The rows of X fall into 4 groups, which share some directions, and each row is roughly a mix of its group's hidden directions.
X (142 x 10):
[[-18   8   3   8  22  18   5   2  -1   2]
 [ 21   5   8  12  -9   7  16  -1 -13  -6]
 [  7  -6  -5 -20  -4  20  10  15   0   2]
 [-13  -4   1 -20  -2   8 -21   6   7   8]
 [ -5 -14  10   5   8 -16  22 -10   3   6]
 [  5  -1  -1   7 -27   1  -4  -1  21  -5]
 [  2   1  -1  13   2  15 -17  14  -6 -19]
 [-17   2   6   5   2 -13 -25  -7  10  -4]
 [-12  14  -3  -1   5  -8  19 -18  -4  11]
 [ 23   1   2   3   6  13  -8 -17 -12   5]
 [  2   1  -7  -7   9   8 -27 -10   2  13]
 [ 14  14 -20  12   5  -6 -15   3  -9   0]
 [ -1 -13  13 -10 -20  -4  -7  14   5 -13]
 [ -9  -7 -13 -22   4   3   7  19   7   4]
 [ 15  15  -1  14   1 -12 -18   3  -9   9]
 [  0   6 -22   8 -13  -9  19   2   0  -9]
 [-13  -8  -3 -10  -1   1 -25 -18   5  -2]
 [  6   0  -4   5  15   2  22 -11  -7  18]
 [ 10   4  -9  17  23  -2   0   1  16   0]
 [-17   2   2 -13 -14 -19   3  11   1  12]
 [  9  -6   2   6  20 -12   3  -2   3  24]
 [  4  12   4  18 -20   4  15   9  -3  -6]
 [  6 -10  -2 -14   7  -7 -11  23 -14   4]
 [  6  26 -12  11  -8   4  10  -9  -7   0]
 [ -8 -20   3  -1  -9 -18 -15  -4  -5 -13]
 [ -4   4   5 -22 -11  -1  17 -18  -3   1]
 [  7 -13  17 -19 -14 -12   0   7   6  -2]
 [  2   2   5   3  15  22 -23  -3  -2  -3]
 [ -3  -2  -4 -13  16 -10 -20   1   6  17]
 [ -2  14   0  -6 -14   0  19  -6 -21   5]
 [ -3   5  -5  10  -3 -27 -11  10 -10   7]
 [  8  -2 -10  -8  10  17   9  17  17  -4]
 [  8   0  11  -9  -9  26  -8 -11   4  -9]
 [  3 -11   5 -13  -8 -14 -19  18   0   0]
 [ 22  14   6  11  12  -2  -3 -12   2 -13]
 [  2 -14 -24 -21  -2   1   9   1   1   0]
 [ -4  -6   6   4  30   7 -10  -7  10   2]
 [-11  13   7   0 -18  12 -18   2  -1  12]
 [  2  13   0  10  17   2  -5 -22  13   5]
 [  0  12   2  16   8   8   2 -15  -2  22]
 [ 13  -2 -10 -11  11  14  18  15   6   1]
 [  2  -3  12   4  -3   1  -5  -8  20 -25]
 [ -2   6   9   3   5  20   7 -20  14  -9]
 [ -5   0  -8  -2  -3 -23   7  15 -15  12]
 [ 14   2  -9   1   3   6   4  12 -14 -24]
 [ 12 -13 -18   8   0  13  11  -1 -11  13]
 [ -8   5  12  13  -4   3  -2   7  -2 -29]
 [ -8 -18  -8  -7  -2   0 -17 -11 -16 -11]
 [-11   9   5   0 -14  -1  23 -18   3   1]
 [  0 -19   8  12  17 -19   0  -5  -2  -6]
 [ -6  -9  -1   0  19  12  -7  19 -11  12]
 [  7 -17  -4 -12  13 -11  -7  -2 -16  14]
 [ -8 -17   3 -21   3   3   6   7 -12  16]
 [ 17 -20  -4   6  11  12 -11  -8   6   7]
 [ -1   9  -7  -4  -6  -5 -15  22  16  10]
 [-19   3  -1   7  11  -1  11  -5  22 -10]
 [ -9  15   1  21   5 -19  -9  -6   1   6]
 [ -7  -6  -4  17   0  -9 -14 -20  12  -9]
 [ -5  11  11   6   3  -9 -15   4   8  24]
 [  8 -11 -10   8   3  22  10  -1 -13  14]
 [ 11   8 -15 -10  -5 -18 -12  -9   2  13]
 [ -6  -3  -1  -4 -11 -19  -9  -9   3 -24]
 [ -1   9   5  -3  -5   0 -19   3   4  27]
 [ 15 -14   7 -15 -14  -3  15  -7  -1   9]
 [ -9 -12   7   1 -15   4 -18 -12 -11  13]
 [-16  13  -6   7  13   0 -14   7   8  18]
 [ -9  17  -6  10  -1 -19  -4  15  -4  14]
 [-16 -12  11 -24   3   8  -7  -8   1   4]
 [  7  -7   7 -13   1  22  16 -14   0  -7]
 [ 12  13  -1   2 -18  -7   6 -11  -1 -22]
 [-12   0   6 -19 -19  19   4   4  -2   0]
 [ 16  -6  11  -5   4  11   2 -24 -11   6]
 [ 11  -9 -12   3  -8 -15 -15   4  20  -4]
 [-17   8   5   7   7  14  10 -11   7  18]
 [  9  -1  -5  -7 -14 -12  -6  21   0 -17]
 [  7  10 -12   9   1  -8  -7   9  15  23]
 [-18 -16   6  -9   3  -2 -21   7   8  -4]
 [ -2  -6  22  -3  10   5  10  10  -7 -19]
 [ -1   4  -3 -10   7  -6  13 -10 -22  18]
 [  5 -16 -16  -2  -1  -4   2  -8 -24   9]
 [  8   2 -12  28   6  -5 -13   2   8   3]
 [ -5  -4  22   0   3  -5  -6 -18   7  19]
 [ 10 -13   6  11  -6  20  -3  -6  15 -12]
 [  1 -15 -14 -18   0   8  18  -9   0   7]
 [ -8   4 -16  -5  13  17  14  16  -1   3]
 [ -5   9  29 -10  -3   6 -12  -3   0  -6]
 [-12   1 -22 -12  11   0  -5  12   7  13]
 [ -4  11  -1  -6  -5   4   0  21 -24  10]
 [-14  -2  -6  11   9   8  -3 -18  -3 -20]
 [  9   8  10  23  -9  -5  -8 -16  -6  -8]
 [ 11   0  -1  14  19  14  -8  -6   6 -17]
 [ 13   9  -5  -8   5  -2   0  25  -2  17]
 [ 11  27   8   0  -6   2   7   4  11 -13]
 [-14   9   6   3 -17  -9  -8  -3 -17  16]
 [-17 -14  19 -17   8  -2   1  -7   5  -1]
 [  2   9  -8  -5   9 -15  24  15  -2  -5]
 [ -2   1 -25   8   1 -13  -1   5  11  17]
 [  8   9   2  19  14  10   2   8  11  17]
 [ 11  12   8  -2   1 -23   9 -13   9  -9]
 [-13   7  16  -7   6 -15 -12  -7  18  -2]
 [-10  -8 -13  -5  12  -3  19  16  14  -2]
 [  8   0  -9   3   1 -28 -10 -15   6   1]
 [ -3  18   7   1 -11  16  14 -11   7 -12]
 [ -1  -1   5  -3  -7  17  13  -5 -17  21]
 [  5 -20   2 -19 -13  -3   0   4 -15  -9]
 [ -9   6   5 -13  -7  18 -18   4   2 -16]
 [ 10   1  -5  -9  -7 -28  -8  -5   5 -11]
 [ 15   1  11 -12  -4 -11 -23   4  -5  -8]
 [  4 -12 -15  13   3  -1 -21   9 -12  -6]
 [  5 -13  -4   3  16  -8  -2  -2  -3  27]
 [  5  25   2  -1 -14  -3  14  -8  13  -6]
 [ 17 -14 -14  -7   4 -17  -6   6  -8 -10]
 [  4   8   3 -10  -2 -24   2 -20  10  -1]
 [ -1   7  -1 -16 -17  11  10  12 -13 -13]
 [-27  11  -6  11  -1   4  -1  11  12   1]
 [ -9 -26   4   3   9  16   5  12   4  -4]
 [ 24  -2   0  -4  13  -4  -8 -11 -12  13]
 [-20  -1  -3  -7  26   8  -7   1   4   3]
 [-17 -12  10 -12 -17  12   1 -13  -3  -2]
 [ -3   2   3 -12  -7 -14  -9  17  12  20]
 [ 10  -2 -18   5   5  14  16 -13 -13  -3]
 [-15  -6  17  -8   6   9  11 -12  -3  17]
 [-17   2   7   6  21  17   7  -8   0   8]
 [ -1 -12   2  22  18  -7  -4   5  10  12]
 [-21 -13  -2  -8 -10  15   2   0   2  17]
 [ -1  -1   7  -7   1   6  22 -24  -6   6]
 [-11 -24  -7  -6   1  -1 -14  11 -11   5]
 [ -5  10  12 -12  -7   8  22 -14  -8  -7]
 [  8 -16   1 -18  -8  13   9  -1 -16   8]
 [-12  -9 -10 -21  11   9  10  14   5   3]
 [ 18   3   8   7 -25 -12   3  -4  -1   8]
 [  1  10 -13  16 -10   9  13  10  -6 -17]
 [-17   7   5  -7   0  -8  -2  25  -5 -12]
 [-16 -21  -7  -7 -11  -3  -8  10  -5  13]
 [ 22  17  -5   5   2   4 -12  14  -5  11]
 [ -3  -8   9  -5 -12  13 -20  -7   9 -16]
 [ -8   5   6   9  -5 -14 -20  -3   9 -19]
 [ 22  -2  -9   8   2   5 -24   6   5   1]
 [-23 -13   2  -5  -6   6  11 -14  10  -9]
 [  3  -8 -15  -2  18  -2  19  14   9   3]
 [ -6 -17  13 -12   1  -1  -9  -1   5  24]
 [ 16 -17  12 -17  -6  -6   3  -5  -5 -13]]

In each list below, one row fits none of the groups, and each other row fits one group, some only roughly. Which row is it?
    K_103: [  1   0  -6  -6  -7 -10  -3 -29  -4 -14]
    K_600: [ 19  -1 -11  11 -10  -3   1  -5 -11 -21]
    K_498: [ -4 -14  -4 -16   2  -2  26   3  -3  -9]
    K_778: [-10 -10 -11   7   1  25 -10  -7   0  12]
    K_689: [-19 -17   0  -6  -1  18   5   7  11 -11]
    K_275: [-2 19  6 15 -3  1  1  0 25  1]
    K_20: [  4   6 -15   4  26  11  -6  -4 -12  -3]
    K_65: [ -9  -5  13  -5   6 -23  -5   6  19  -5]
    K_512: [ -9  -9   0   4  -4  -7 -16  -3  -6 -27]
    K_544: [ 13  -8 -17   3  13   3  -3  -1 -13  20]
    K_349: [  7  10 -16  18 -11   4  -8 -14  -5 -12]
    K_810: [15  4 11 -5 -9  3 10 24 -8 -7]
    K_413: [  5  -9   3  -2  12   2   3 -24   1  21]
 | K_689
    K_776: [  0  -2   1   7  -2  20   9  -2 -18 -21]
    K_785: [ -1 -19   2 -26  -7  -9   6   2   7   6]
    K_327: [-20  -9  19  -9  15   5  -1   4   2   9]
    K_854: [  5  16  12   6  14  10 -16   1  17  -3]
    K_404: [  0   0  15  -3   0  22   0 -10  -8  20]
    K_603: [ -4   0   4  13  13  17 -10   7  14 -16]
    K_901: [-12  10   5  22  13  14   4  -6  -6  -8]
    K_726: [  8   5  -2  25  14   3   4 -13  11   8]
    K_550: [  0  -2   5   4 -24  -8 -11  18 -10   7]
    K_836: [ 26  -1  11   4  -5   1  11  -8 -13   8]
    K_132: [-26 -10  -1   8  -2 -20   3  -1  -2   5]
    K_601: [  7  17  -8   6 -14 -15 -12  -6  12  -9]
 | K_550
    K_862: [  2  12  11 -16  -1 -12 -17   2 -10  16]
    K_119: [ -7  -3   5  16   0 -12   1 -14  11 -23]
    K_124: [ -2 -12  -4  -7  -6 -18   9   5 -24   8]
    K_748: [-13  10 -15   1   2  20 -10  15   2   8]
    K_236: [  9   9 -10  10  -3   5  -4  29  -1   1]
    K_919: [ 12  20  -4   6 -11  13  -3   7 -16   9]
    K_212: [-21  -6   6  -6 -15 -14   3  -7 -16   6]
    K_240: [-11  -9  -7   7   1  -4   0 -30   7   4]
    K_73: [ 18  16  -9   6 -10   6   0 -12 -12  13]
    K_894: [-3  7  1 10 21 20  9  7 -9 -7]
    K_135: [-15 -25   2   5   8  -2  -2 -13 -11  -6]
    K_161: [ 11  -6  10  -8  10  -2 -24  10 -11   6]
    K_346: [ -4  16  16  -3 -16  14  -7 -14  -7   5]
    K_217: [-16  12  10  11   0  14   9  15   3 -13]
    K_304: [ 12   7  21  -6  -3  14  -8  -9 -15  -5]
 | K_748
    K_248: [-26   9  17  -6  -3   5   9   8  -5  -3]
    K_28: [ -7   7  -1 -11  -2 -10   2  -9 -10  28]
    K_924: [-12   6  15  -3 -16  11   5 -18  -8   6]
    K_697: [  2  -3  10   9  -2   1  -5  -7  -6 -31]
    K_995: [  6   5   1  -7   0  -2  -7 -10  -3  32]
    K_641: [ 17   7 -10  10  -2  13   5  17 -16   4]
    K_849: [  6  -8 -18   3   0  -3 -23   8 -12  11]
    K_308: [ -3 -10  13   7  -3  23   4   1   4 -20]
    K_927: [16 -8  2 18 -4 -8  0  2 -3 23]
    K_96: [  7  20  10   4 -16  16 -13   3   0   0]
    K_869: [ -2  -4   1  12   9  29  -4   5 -11  -7]
    K_71: [  1 -11 -14 -11  14   4  -1 -20  -3  15]
    K_129: [ -5 -17  18 -22  -1  -2   5   5   7   3]
    K_109: [ 10 -12  -2 -12  -9 -18   1   6 -21  -2]
 | K_927
    K_621: [-17  -9  -5   4   7   8   5  25  -8   5]
    K_272: [  4  10   7 -21  -6  17  18  -1   1  -8]
    K_399: [  1  -9 -18 -17  13  13  11   8  -5  -6]
    K_584: [ 9 18  7 15 22 -9  1  3  1  1]
    K_457: [ -6   3 -13  -3 -24  -9 -10   9  -1 -14]
    K_936: [ -4   8  15   7 -10  14 -14 -20   0  -7]
    K_51: [ 11   2   6 -11   7  -1   2 -26  -9  15]
    K_318: [ 28   2  11   4   3  -4  -7  -6 -14  -7]
    K_614: [-8  0 -4 -3 -6 13 24 -3  8 19]
    K_350: [ 10  -2 -18  -1  12 -21   9 -12  -6  -2]
    K_36: [-24  -3 -10   1   7  11   0   1   6 -19]
    K_729: [  1 -13   2  -3  -8  13  17 -13 -16  11]
 | K_584
    K_324: [ -8 -15   0   9  -2  19  15   1 -18   5]
    K_12: [  0  -6  21 -20  20   0   2   0   1   5]
    K_473: [ 13  10 -19  11   0  -4 -20   8   5   4]
    K_170: [  7   8 -14   9   1  -8  10 -25   9   5]
    K_545: [  2   7   1   7  16  16 -15  19  -9  -2]
    K_738: [ -5   2   1 -20  -4  20   1   9   0  18]
    K_263: [ -7   2  -3  10  18  19  15  -7 -13   5]
    K_609: [  5  16  16  -3  -8   8   6 -18  -5 -15]
    K_701: [ -8   1   5   8  -2 -22 -12 -20   2  11]
    K_777: [ -5   1 -22   7  10 -10   3  21   0  -8]
    K_164: [  5   3  -5   4  -5  -3  16 -29   3   8]
 | K_701
    K_654: [  7 -13  -7  -3   8   4   3 -28  -8  -7]
    K_101: [  0 -15   8   2  11  -5  21  -5 -19   3]
    K_203: [ 17 -14   3   1   4 -19  -1  -7 -12 -15]
    K_210: [ 12   1  -8  -1  -7   3 -16  21  -6  18]
    K_867: [  1   6 -14   0   7  -1   4  29  11   6]
    K_644: [  4   2 -16  11  19  -8   0   1   6 -21]
    K_200: [ -5 -17 -10  -7  13   2 -16  -4   8 -18]
    K_518: [ 10 -11   2   4  25  12 -14   8  -1  -3]
    K_264: [  9   4  17  -5  -4  14 -16 -12  -1  16]
    K_734: [ -3 -15  -7   7  -7  15  18  10  -1 -17]
    K_165: [-15   4  -3   0  10 -19  -1  -8  22   6]
    K_128: [ -1  28 -13   9   3   4   1  12 -10  -2]
 | K_200
    K_660: [  6  11  -3   8  11  16  -8  18 -14  -9]
    K_177: [ -8 -13  10 -10 -23  -9   7  -2  13  -5]
    K_460: [ -9   2  -7  11 -15   3  -3 -17   4 -21]
    K_981: [ 15  11  -4   0  -4  -4  -6  25  -4 -15]
    K_549: [ -3  -6  10  -2  -7   4 -24  18  12   7]
    K_723: [  5  11 -23  14  -9  -5  -1   4  16  -6]
    K_648: [ -5  -2   0   1  -2 -10  13 -26   7  16]
    K_258: [ 12   7   7  -5   3 -24   5  16   3 -10]
    K_55: [ 23  -6   2 -14   5   2   9  11 -13 -11]
    K_884: [ -7  -2  -1 -10 -22  -4  15  15  13   5]
    K_685: [  3   7  -1 -16   5  -4 -24  14   8  11]
    K_298: [-10  -1  15   6 -23  10   9 -15   1  -1]
 | K_298
    K_561: [  3   7  13 -16  -9   4   5 -11 -20  12]
    K_686: [-23  10   9  10  -6   4  10 -15   3   9]
    K_370: [ -6   9 -16  12  11 -14  -2  10  12 -15]
    K_154: [ -5   0  -3  20  -6  17   8  -1  16 -15]
    K_513: [  4   6  -2  16  -4  13  16 -13  -8  17]
    K_115: [ -4 -23   5   1  -4   0 -17 -19  -2  -6]
    K_522: [ 20 -10   8 -10 -16  -1 -16   4  -9  -6]
    K_950: [  3  -8 -17  14   2  -9  10   9  -7  20]
    K_554: [ 22   1  -2  10  -6   6 -16  -5  12 -13]
    K_385: [-16  -5  -7   0 -15   0   2  -4   6 -26]
    K_266: [ 11  10 -10 -12  -5  -4 -21  16  -5  -7]
    K_181: [  5 -13   5 -17  11 -21 -11  -5  -4   9]
    K_759: [-18  -4   7   4  -8  14  23  -7   7  -1]
    K_341: [-4  5 16  7 15 20  0  6 13 11]
    K_317: [  9  -1 -15  -3   6   7  21  -1   3 -21]
 | K_317
    K_492: [  0   2   6 -21 -20   5  -4  11 -15   3]
    K_229: [-1 12  2 -9 14 -3 13 -8 25  1]
    K_294: [ -7   2  19   9 -17 -15 -10   0  12   8]
    K_744: [ -3 -18  -9  16   8  -4   5  12   0  20]
    K_853: [  7  -9   7  24  10  -3   8  -6 -10 -15]
    K_188: [ 14  14 -10   9 -13  -6   1 -16   8 -13]
    K_343: [ 19   1 -23  15  -5   3   3  -7   5  -8]
    K_943: [ -9  -2   4  16   7  -8   1 -28   1   6]
    K_387: [  6   9 -12   5 -12  13  18 -10 -16   3]
    K_928: [  2 -15  -4  22  11  11   6  11 -12  -3]
    K_393: [  2  -2   1  -1 -15  -5 -28   8 -12   6]
 | K_229
    K_746: [ 10   3  15  11  13  -1 -10 -19 -12   3]
    K_57: [  0   8   2 -29 -14   0   8   5  -4  11]
    K_731: [  7   0 -17   0  12   9   3 -20  -4  17]
    K_447: [  7  -1   1  -5  -2  -9  -2  21 -14 -22]
    K_821: [ 18   8  -8  -4 -19 -14 -13  -1   5   9]
    K_623: [ -5   7  13 -16  -6 -15  -4 -15   8 -14]
    K_803: [ -6 -11  -5  -4 -14 -17  14 -14  -7 -13]
    K_652: [  0 -10  14 -15  12   9  15  -1 -15   9]
    K_288: [ -1 -21  -7  10  17   2   8   1  10 -15]
    K_402: [ -1   1  -2 -22  12   4  16  -2  18   9]
    K_747: [-14  11   9  17  18  15  -2   1  -3   5]
 | K_402
    K_972: [ -4  -3 -16  -7  18   9   7 -11   1  20]
    K_651: [ 18  -5   3 -22   7  -6   1   8  -5  16]
    K_311: [  8 -24  -2  -7   1   4  10  -2 -17  14]
    K_639: [ 18  -8   3 -13  -3  25   1  -2  -7   6]
    K_657: [-10  -5 -17 -10  14  16  17   2  -1   2]
    K_299: [26 -2 -5  2 10 19 -5 -1  9  5]
    K_488: [-11 -16  20  -8   5  13   3   8 -11   8]
    K_405: [-11   8  14  22  -1   3  -2 -19   3   5]
    K_369: [ -6 -10  -8  11  13 -17  -4 -12   0 -18]
    K_908: [ -2   0   1  18  -7   6  15 -13  -6 -21]
 | K_369
    K_216: [ -8 -10  18  -5 -14   5  -3   9 -14 -17]
    K_519: [  5  26  12   7   0   7  -1 -18   1  -1]
    K_358: [ -7  24  12  -8   0  -9   5 -12  -6  12]
    K_832: [ 11  -2  -2 -18  -6 -11  -5   9   6  23]
    K_567: [ 17  -8   3  -3  -7   2 -22  -3   7  18]
    K_973: [ -9   7  13 -18   5  13 -15   0  15   6]
    K_606: [  5  -7 -16  12  -1  -6 -17 -13  -7 -17]
    K_437: [-29  -3   2  11  -4 -11  -4  -9   6   6]
    K_507: [  7  15 -10  22   0  15 -14   1   3   0]
    K_273: [ -5  -7   0  15   2  20  13  -2 -18 -10]
    K_396: [  2   2  -1 -17   3   6  -1 -26   2  16]
    K_168: [-22  13  13   5  -3  16   3  13   3   3]
 | K_216
